(in the rows, 128 means zero)
The rows of Z fall into 4 groups, which share some directions, and each row is roughly a mix of its group's hidden directions.
Z:
[[149 115 144 104 179 104 130 124 118 165]
 [120 161 134 121 116 140 160 171 128  86]
 [113 129 112 139 109 156 153 134 157 182]
 [105  91  91  87 126 115 132 158 129 131]
 [ 95 147 125 105 105 105 154 151 171 132]
 [132 108  74 143  99 124 139 141  91 118]
 [156 111 120 150  66 111 127 115 140 123]
 [150 137  91 170 116 122 164 114 102 141]
 [131 122  75 131 108 115 170 153 112 130]
 [157 107 172 117 134 101 120 117  85 127]
 [132 159 157 147  75 138 115 126 101 136]
 [139 135 123 146 112 171 145 131 151 180]
 [133  93  93  96 142 103 137 135 131 169]
 [100 108 175 117 153  94 125 140 108 111]
 [136 154 151  74 118 149 131 103 153 117]
 [110  97  84  90 144 132 125 123 159 141]
 [141  99 114 160 117  68 132 127 114 123]
 [118 138 121 180 126  86 130 142  93 123]
 [110 158 135 130 116 184 132 163 143 139]
 [118 191 113 100 124 150 123 143 120 145]
 [121 170 116 163 133 110 145 171 141 113]
 [109 122  95 131 133 149 119 160 145  76]
 [154 148 178 149 123 127 128 142  92 105]
 [128 123 121 162 149  89 152 122  80 124]
 [151  84  96 138 120  89 139 143 103 135]
 [113 159 122 103 135 184 124 150 141 147]
 [121 154 159 161 124 132 138 101  77 128]
 [167 147 138 134 141 120 159 133 157  83]
 [129 179 129 163 109 139 117 157 105 110]
 [112 129 132  93 134  97 129  71 146 119]
 [114 111 109 131 115 184  97 118 103 142]
 [117 167 154 139 107 175 137 111 152 134]
 [113 156 166 123 181 134 153 130 139 129]
 [130  98 114 134  82 106 106 169 119 119]
 [143  97 103 108 148 121 175 111  99 132]
 [109 126 153  72 129 150 103 129 120  99]
 [102 148 129 170 157 154 111 102 145 149]
 [109 152  97  94 108 119 166 125 155 107]
 [134 194 125 119 129 119 167 132 127 129]
 [131 135 123 126  83 148 117 112 182 146]
 [149 132 166 174  95 146 150 116 125 137]
 [135  82 108 154 138  96 111 121 119 164]
 [146 103 135 105 157  81 134 108 118  96]
 [120 146 148  90 169 168 127 119 151 130]
 [ 90 129  77 149 102 110 122 150 126 140]
 [127 137 121 161 113 107 148 167  86 151]
 [151 151 117 142 117 158 136 101 144 180]
 [118 122  94 109 145  90 113 169 103 113]
 [138  92 138 129 105 106 167 116 137 171]
 [142 143 174 134 159  86 117 144 111 142]
 [138 155 178 154 149 118 109 159 116 131]
 [170 101 133 158 132 103 128  85 115 132]
 [166 103 149 131 168 102 103 119 106 114]
 [128 157 149 134 113 146 135  69 154 135]
 [ 99 117 146 131 147 114 109 164 176 145]
 [114 123 135 148 114 118 100 166 182 133]
 [120 140 157 145 146 126 133 136  62 135]
 [143 112 100 136 143  72 112  97 117 118]
 [142 172 159 148  79 135 136 135 119 127]
 [119 142 112  80 123  88 148 133 162 118]
 [ 91 131  95 139  86 134 101 119 151 145]
 [131  80  96 146 161 103 129 129 103 135]
 [ 95 177 107 104 102 149 149 135 133 133]
 [155 128 122 154 137 147  99  97 156  87]
 [120 120 109 137  71 126 118 140  97  94]
 [113 154 120 101 159 153  95 147 118  93]
 [163 104 124  92 149 139 172 112 138 142]
 [110 154 128 150 110 177 131 163 149 141]
 [118 167 130  94 149 123 166 146 141  97]
 [176 116 157 112 122  95 146 117  96 126]
 [120 170 156 163 104 155 125 138 123 100]
 [132  82 130  85 150  95 134 104 125 128]
 [120 137 185  98 124 127 115 116  95 146]
 [132  85 138  92 156 131 126 162 104 111]
 [132 119 122 113 137 112 143  92 128 190]
 [107 104  73 130 130 105 152 134 100 140]
 [118 149 113 136  78  96 142 119 149 160]
 [131 149 135 116 166 169 123 125  82 140]
 [ 95 126 111 105 121 139  86 174 133 117]
 [113  99 165 121 152 114  92 141 107 159]
 [123 103  89 119 101 113 132 171  99 111]
 [157 115 147 133 134 128 132  60 136 136]
 [140 139 114 145 126 120 193 100 130 112]
 [153 133  86 115 115 154  91 100 106 124]
 [139 128 153  96 135 168 133  87 151 150]
 [112 100  97 155 100  94 120 119  93 139]
 [ 98 138 151 124 173 139 115 120  92 158]
 [142 145 103 161  82 128 142 113 145  94]
 [128 130  90  84 131 150 133 142 173 134]
 [135 128  87 100 144 178 146 126 149 135]
 [119  91  84 119 148  84 117 138 134 130]
 [102 157 116  96 150 174 155 137 126 126]
 [149 153 135 166 144 111 176 151 138 120]
 [149 148 175 157 109 126 114 105 114  97]
 [152 142  85 166 120 113 123 118 130 168]
 [146 138 162 136 137  96  75 151 120 129]
 [111  94 130 122 143 115 111 103  70 124]
 [153 158 138 186 129 125 146 138 149 112]
 [ 91 162 150 141 119 157 142 154 122 161]
 [155 109 124  98 150 146 134  92 136 171]
 [138 171  97 140  88 131 147 111 133 157]
 [ 97 103 143 156 136 129  73 147 117 127]
 [115 175 116  90 132 115 166 131 137 148]
 [129 127 102 184 132 105 100 125 132  98]
 [126 113 148 118 124 108 112 101 116 190]
 [110 112 109 153 178 114 144 122 122 167]
 [160 111 155 120 141 134 158  84  99 137]
 [142 159 133 152 101 162 145 117 141 171]
 [124 112 168 121 125 105  95 122 146 175]
 [148  85 121 117 128  83 110 103 128 100]
 [151 124 124 188 101 146 124 121 135 156]
 [118 110  95 152  99 104 126 151 144 170]
 [109 161 128 129 190 128 142 145 146 130]
 [110 157 118 142 114 163 166 131 135 170]
 [149 117 111 138 131  90 126 166 146  84]
 [116 111 103  99 158  90 105 141 112  97]
 [121 115  77 128 121 119 157 118 106 169]
 [156  72 132 149 130 129 145 108 141 158]
 [115 170 144 143 109 165 120 142 130  87]
 [106 179 148 144 143 138 110 166 141 116]
 [123 145 134 176 151 138 138 107  82 141]
 [ 93 163 144  83 137 120 115 151 113 146]
 [ 87 155  98 138 118 141 120 130 176 136]
 [149 100 139 168 105  94 101 120 135 152]
 [142 115 127 162  94 122  89 140 155 160]
 [171 118 110 145 138 114 146  78 119 147]
 [148 163 169 136 107 160 139  99 137 114]
 [ 93 111 111 143 123 104  94 152  90 148]
 [108 129 119 110 114 118 153 156 188 119]
 [126 181 117 102 132 138 134 110  83 129]
 [150 149 108 157 119 163 151 145 170 141]
 [114 104 140  95 111 148  79 153 115 143]]
One row of each group comes first, with its name. Which group is each row after those in?
[137 133 179 146 115 128 132 126  99  83]  V
[131 152 124 126 141 188  98 145 110 140]  F
[100 142 112 113 168 132 138 174 102 117]  N
[124 169 147 113 104 163 124 134 146  88]  G

[158 158 100 157  91 139 124 133 161 135]  F
[ 92 114  89 132 114 119 128 129  77 117]  N
[117 163 143 119 136 113 164 148 140  80]  F
[126 128  98 146  91 142 106  92 121 167]  G
[146 167 145 134 112 123 172 161 137 104]  G
[166 100 126 140 112 112 109  91  91 137]  G
[105 107 100 112 105 130  85 126 169 139]  N
[146  81 171 110 132 124 149  97 123 123]  V
[125 160 164 151 102 175 139 145 128 123]  V
[166 126 142 167 113 139 140  88 131 156]  V
[134 146 121 142  88 112 159 149 120 174]  V
[138 164 107  99 138 142 134 111  99  84]  F
